Each row has a name. Each question is about the rows just above it.

(30): [169 117 132 100 177 170 125 150 109 138 174 144 152 111  88 103  99 154
 159 143 168 149 144 123 146 133 181]
(57): [209 176 193 111 167 131 113 168 113 156 145 156 138 126  87 103  99 154
 160 121 204 132 119 202 179 145 206]
(17): [155 111 124 156 160 157 161 143 134 144 168 136 136 118  99 131 111 175
 162 149 154 107 134 109 131 154 165]
(79): [105 135 120 198 124 155 171 117 156 119 143 119 132 149 179 172 159 146
 115 161 110 149 143 130 119 144 105]
The rest of the row after [149 143]:  [130 119 144 105]
Go on from [ 88 103  99 154] to the end of its row.  [159 143 168 149 144 123 146 133 181]
After [ 88 103], its row goes on with  [ 99 154 159 143 168 149 144 123 146 133 181]
The rest of the row after [160 121 204 132 119]:  [202 179 145 206]

(18): [150 153  86 128  97]
(125): [102 118 143 165 119]
(36): [102 118  86 127  97]
The rest of the row after [150 153]:  [ 86 128  97]
The rest of the row after [ 86 127]:  [97]

(159): [136 127 133 130 114]
(95): [136 127 133 127 111]
(14): [159 114 122 107 211]
(109): [136 127 132 118 101]
(137): [130 128 109 129  97]
(64): [133 134 129 141 114]
(182): [133 134 129 130 114]
(133): [136 127 132 127 130]
(122): [145  93 119 138 159]
(118): [102 134 128 135 112]
(117): [128 130 127 127 130]
(47): [133 134 129 125 138]
The rest of the row after [133 130]:  [114]
After [130 128 109 129], its row goes on with  [97]
After [136 127 132 127], its row goes on with  [130]
After [133 134 129 141], its row goes on with  [114]
The row with [102 134 128 135 112] is  (118)
After [128 130 127 127], its row goes on with  [130]

(84): [136 156 105 126 135 128  82 146  96]
(99): [113 121 100 148 137 113  92 205 107]
(108): [133 170 125 124 126 124  97 205 192]
(152): [127 123 162 140 124 113 176 100 156]
(81): [116 178 157 130 121 136 214 212 131]
(97): [116 178 157 130 120 136 214 212 131]
(54): [112 189  97 148 136 149 124 151 118]
(174): [116 178 157 130 121 136 214 212 196]
After [ 97 148 136 149 124], its row goes on with  [151 118]
Go on from [148 137 113] to the end of its row.  [ 92 205 107]
Go on from [112 189  97 148] to the end of its row.  [136 149 124 151 118]
The rest of the row after [148 136]:  [149 124 151 118]
The rest of the row after [148 137]:  [113  92 205 107]

(127): [126 112 115 137 174 135 100  71]
(115): [110 134 151 137 129 124 142 122]
(77): [125 104 122 115 112 135  99  71]
(144): [110 136 157 128 139 127 104 128]
(52): [207 173 115 153 152 176 133 158]
(40): [ 76 107 123 117 103 101 109 106]
(141): [130  85 145 103 142 112 154 103]
(6): [150 127 147 137 175 135 175 160]
(27): [146 126 122 131 141 127 126 149]
(31): [112 176 111 168 127 136 106 160]
(68): [147  96 122  95 116 128 125  88]
(188): [147  96 122  94 139 127 155 122]
Go on from [175 135 175] to the end of its row.  [160]
The rest of the row after [147  96 122  95]:  [116 128 125  88]
The rest of the row after [137 175 135]:  [175 160]
After [146 126 122 131], its row goes on with  [141 127 126 149]
The rest of the row after [110 136 157]:  [128 139 127 104 128]

(15): [129 130 150 107 103 130 130 115 112 111  98 118 120]
(37): [135 166 123 186 152 164 144 122 173 144 159 111 125]
(161): [125 116 107 113 136 120 126 113 110 115 128 120 126]
(112): [125 121  52 126 131 128 143 129 137 121 136 119 112]
(114): [131 143 107 101 144 127 131 117 115 145 148 126 135]
(107): [125 132 110 126 172 138 124 131 128 146 176 142 142]
(44): [135 119 123 186 152 164 144 122 173 144 159 111 125]
The rest of the row after [110 126]:  [172 138 124 131 128 146 176 142 142]
The rest of the row after [176 142]:  [142]

(78): [122 119 136 127 149 158 140 135 152 150]
(25): [112 122 132 123 139 151 130 140 152 149]
(38): [ 92 114 147 111 180 210 156 161 210 209]
(129): [134 122 133  96 142 145 134 140 150 148]
(91): [113 116 136 117 156 172 142 146 173 172]
(154): [108 115 140 119 165 210 157 151 186 185]
After [122 132], its row goes on with  [123 139 151 130 140 152 149]
Go on from [136 127] to the end of its row.  [149 158 140 135 152 150]
The rest of the row after [122 132 123 139 151]:  [130 140 152 149]
Go on from [210 156] to the end of its row.  [161 210 209]
Go on from [113 116] to the end of its row.  [136 117 156 172 142 146 173 172]
Go on from [ 96 142] to the end of its row.  [145 134 140 150 148]

(102): [ 64 133 125  42]
(75): [ 64 194 146 138]
(86): [ 64 194 145 138]
(119): [ 76  75 213 210]
The rest of the row after [194 146]:  [138]
After [133 125], its row goes on with  [42]
After [ 64 133 125], its row goes on with  [42]
After [ 64 194 145], its row goes on with  [138]
After [76 75], its row goes on with  [213 210]

(66): [128 109 128 128 169 127 146 126 103 136  57 139 167  96 110 128  80 128
 100 127 186 151 162 148  98 143 150  99 116 156 128  77 128 109]
(151): [180 123 124 134 145 138  76  84 164 163 153 125  83 128 142 123 188 131
 128 140 128 106 126 113 110 182 140  81 190 150 128 137 134 159]
(43): [ 99 180 155 162 121  98 156 128  99 128  92 128 145 146 115 112 128 102
 134 119 133 146 129 133 110 183 157 131 128 134 116 158 159 125]
(121): [180 143 133 140 101 123  76 138 154 122 203 135 124 155 128 154 156 133
 126 112 102 132  67 146 128 106 125 143 145 112 187 149 126 152]
(100): [121 128 128 128 109 126 187  98 119 125 128 101 104 137 138  97 140 116
 171 138 101 128 150 128  96 155 128 161 128 128  57 172 145 129]
(156): [ 97  89 112 103 126 127 126 172 128  96 108 153 169 116 115 151  74 133
  89 128 176 151  67 147 128 123 133 128 144 112 128  81 105 106]
Go on from [145 112] to the end of its row.  [187 149 126 152]
The rest of the row after [110 183]:  [157 131 128 134 116 158 159 125]
The rest of the row after [ 67 146]:  [128 106 125 143 145 112 187 149 126 152]

(59): [107 125  36 116 171 155 138 136  92 109 139 164 172 118 152 172 133 137
  71 164]
(9): [138 140 106 146 175 145 117 137 110  95 122 113 150  96 153 172  99  74
 113 129]
(94): [ 82  81 202 136  46 125 143 167 184  95 115  72 116 102  78 164  94  80
 160 120]
(16): [100 120 168 136 172 123 113 118 148 103 124 169 111 146 145 124 134  99
  81 147]
(157): [ 49  42 186  97 144  90  79 165 195  77 157 212  87 102 153 172 143 103
  65 158]
(146): [ 51  46 197 109  92 110 118 169 179  77 157 213  97 103 150 155 130 100
  81 168]
(5): [117 140 116 163 197 108 109 132 155  86 126 165 163 138 128 127  97 138
 151 120]
(103): [ 59 113  55 161 194 101  79 165 195  76 157 163 178 139 145 169 101 147
 103 138]
(32): [117 140 116 163 197 108 109 132 155  86 126 165 163 138 128 127  97  84
  99 133]
Go on from [163 178 139 145] to the end of its row.  [169 101 147 103 138]
The rest of the row after [ 77 157 212]:  [ 87 102 153 172 143 103  65 158]
Go on from [152 172] to the end of its row.  [133 137  71 164]
The rest of the row after [84 99]:  [133]
The rest of the row after [ 79 165 195  77]:  [157 212  87 102 153 172 143 103  65 158]
Go on from [99 81] to the end of its row.  [147]

(131): [116  83  95 129 145 122 142 113 131 156 107 109 152  97 122 127 118  81
 143 164]
(89): [132  74  41 104 109 128  88 113 172  79 117 201  86 122 185 149 211 181
 107 111]
(58): [ 68  75  84  81 127 192 107 126 144 121  79  84 157 117 171 120 196 100
 175 135]
(123): [212 159 191 136 122 104 154 116 113 188 114  90 135 132 184 149 211 181
 220 114]
After [185 149 211 181], its row goes on with  [107 111]
Go on from [114  90] to the end of its row.  [135 132 184 149 211 181 220 114]

(7): [ 97 155 213 163 185 149 111 128 161 106 136 172]
(82): [ 98 109 190 110  95 194 167 145 166  43 106 160]
(70): [118 125  55 104 198  95  84  64 110 157 150 131]
(51): [ 89 109 190 110  95 193 110 128 161  79 186 166]
The rest of the row after [110 128 161]:  [ 79 186 166]
After [109 190 110  95 194], its row goes on with  [167 145 166  43 106 160]

(88): [104 157 116 112 108 155 119 153 138 105 110 109 119 157 115 107]
(8): [165 115 177  99 175 110  60 136  58  97 177 139 102 123 139 135]
(26): [165 115 178  99 175 110  60 136  58  97 177 177  62 115 174 170]
After [115 178  99], its row goes on with  [175 110  60 136  58  97 177 177  62 115 174 170]
Go on from [108 155] to the end of its row.  [119 153 138 105 110 109 119 157 115 107]
Go on from [ 97 177 139] to the end of its row.  [102 123 139 135]

(29): [183 183 160 192 165 158 152]
(85): [176 176 180 168 167 203 160]
(101): [163 175 180 155 189 183 190]
(76): [163 163 176 154 173 184 171]
(87): [173 167 162 161 186 158 153]
(153): [162 166 158 155 188 183 162]
Go on from [167 162] to the end of its row.  [161 186 158 153]
The rest of the row after [163 176 154 173 184]:  [171]
After [155 188], its row goes on with  [183 162]
Go on from [163 163 176 154] to the end of its row.  [173 184 171]
Go on from [176 180] to the end of its row.  [168 167 203 160]
Go on from [155 188 183] to the end of its row.  [162]
The rest of the row after [163 175]:  [180 155 189 183 190]

(33): [121  35 122 150 125 182 110 109  44 163 118 174 103 179]
(74): [ 94  44 166  95 168 183 109 109  44 164 154  83 141 118]
(53): [ 94  44 166  95 168 182 110 109  45 164 154  84 114 167]
After [182 110 109  45 164], its row goes on with  [154  84 114 167]
After [110 109  44], its row goes on with  [163 118 174 103 179]
Go on from [154  84] to the end of its row.  [114 167]
Go on from [ 95 168 182 110 109] to the end of its row.  [ 45 164 154  84 114 167]
After [168 182], its row goes on with  [110 109  45 164 154  84 114 167]
The rest of the row after [121  35 122]:  [150 125 182 110 109  44 163 118 174 103 179]
After [154  83], its row goes on with  [141 118]

(96): [138 129 105 102  66]
(126): [105 111 106 102 183]
(39): [137 129 105 103  66]
The rest of the row after [138 129]:  [105 102  66]
After [105 111], its row goes on with  [106 102 183]
Go on from [106 102] to the end of its row.  [183]
The rest of the row after [138 129 105 102]:  [66]

(46): [152 135 167 135  95 128 142  59 128 142 117 150  87 124 128 165 128 140
  83 153 119 134  95 141 122 170 100 152 127 107]
(113): [152 128 142 135 143 125 144 135 136 142  99 104 128 141 135 128 151 145
 143 128 169 128 128 110 122 147 120 148 101 107]
(178): [152 128 142 128 143 125 145 135 136 142  98 128 127 141 137 134 128 144
 128 125 167 134 133 109 122 147 120 148 102 107]
(192): [171 121 142 135 143 148 136 170 128 206 139 146 166 122 143 155 151  65
 116 153 119 134 145 110 133 147 120 132 139 107]
(165): [112 121 129 128 116 125 142 135 110 121 117 146 127 141 143 114 151 115
 128 158 119 151 125 128 122  74 134 152 127 114]
(106): [160 135 142 135 175 125  81 128 128 138  61 146 127 159 143 114 128 156
 198 128 119 132 125 128 122 177 120 128 159  75]
(171): [ 77 128 135 135 118  51  95 135  61 114 206 121 100  79 131 114 151 140
 154 195 128 170 133 110 122  84 144 169 127 107]
(73): [128 121 142 113 143 125 151 135 136 142 117 146 127 141 143 113 151 119
 142 153 119 128 125 128 122  89 134 152 127 107]
(61): [133 119 142 104 143 125 166 135 136 142 117 128 127 145 143 114 151  99
 135 153 119 134 125 209 122  58 143 152 127 107]
(193): [171 121 142 135 143 148 136 170 128 142 117 128 127 146 143 155 151 140
 182  84 119 134 123 110 122 151 120 152 153  90]
After [133 110 122], its row goes on with  [ 84 144 169 127 107]
The rest of the row after [128 128 110 122]:  [147 120 148 101 107]
After [142 117 128 127 145], its row goes on with  [143 114 151  99 135 153 119 134 125 209 122  58 143 152 127 107]

(65): [162  73 156  94 106]
(175): [102 190 101 164  67]
(170): [160 190 102 164 135]
(10): [102 190 101 164  66]
(48): [125  98 118 159  54]
(163): [162  73 156 100 106]
(149): [172 138 169 190 110]
(167): [172  73 156  93 176]
(92): [ 84  99  84 176  67]
The rest of the row after [156 100]:  [106]
The rest of the row after [102 164]:  [135]
Go on from [172  73 156  93] to the end of its row.  [176]
Go on from [172 138 169] to the end of its row.  [190 110]
After [ 73 156  94], its row goes on with  [106]
Go on from [99 84] to the end of its row.  [176  67]

(49): [153 177 140  82 167 103 132  90 150 145  94 105 173 172 118 131 139 136
 114 108 156 134 177 157 125 111 155 122 112  84 133 126 169 140 122 168
 156  98 144 110 135 109 113  97 112]
(4): [148 164 127  87 157 115 130  97 141 142  94 118 159 170 108 146 143 124
 118 116 140 137 159 152 136 109 153 139 108  73 135 127 171 150 128 150
 138 112 136  98 142 110 118 119 143]
(138): [140 113 143 108 156 117 123 108 136 134 127 112 155 143 107 143 137 127
 121 116 129 146 136 141 126 114 162 132 102  94 129 141 166 122 124 147
 132 120 139  93 141 132 148 127 121]
(80): [140 114 100 136 133 128 160  85 125 113  92 144 127 161 111 119 126 144
 114 145 136 153 148 146 143  90 136  99 127 122 115 103 136 144 102 115
 141  98 143 134 128  75  75 103 158]
(90): [148 135 130 118 155 115 143  86 136 124 110 120 153 155 106 128 131 141
 113 126 138 157 150 150 129  96 161 106 108 105 120 126 160 125 108 142
 145 101 149 107 136 102 115 106 125]
(24): [139 144 115 102 136 127 133 107 134 135  96 131 136 154 117 136 133 125
 119 131 134 131 146 147 136 111 136 137 119  93 135 124 149 153 131 135
 132 120 130 107 137 105 106 127 150]
(116): [163 187 146  80 184  89 145  68 157 143  83  97 193 190 117 120 140 151
 108 101 172 144 201 166 122 101 136 100 113  87 125 116 175 134 105 180
 177  74 157 124 131  94  97  67  97]
Go on from [140 114] to the end of its row.  [100 136 133 128 160  85 125 113  92 144 127 161 111 119 126 144 114 145
 136 153 148 146 143  90 136  99 127 122 115 103 136 144 102 115 141  98
 143 134 128  75  75 103 158]
Go on from [136  99] to the end of its row.  [127 122 115 103 136 144 102 115 141  98 143 134 128  75  75 103 158]

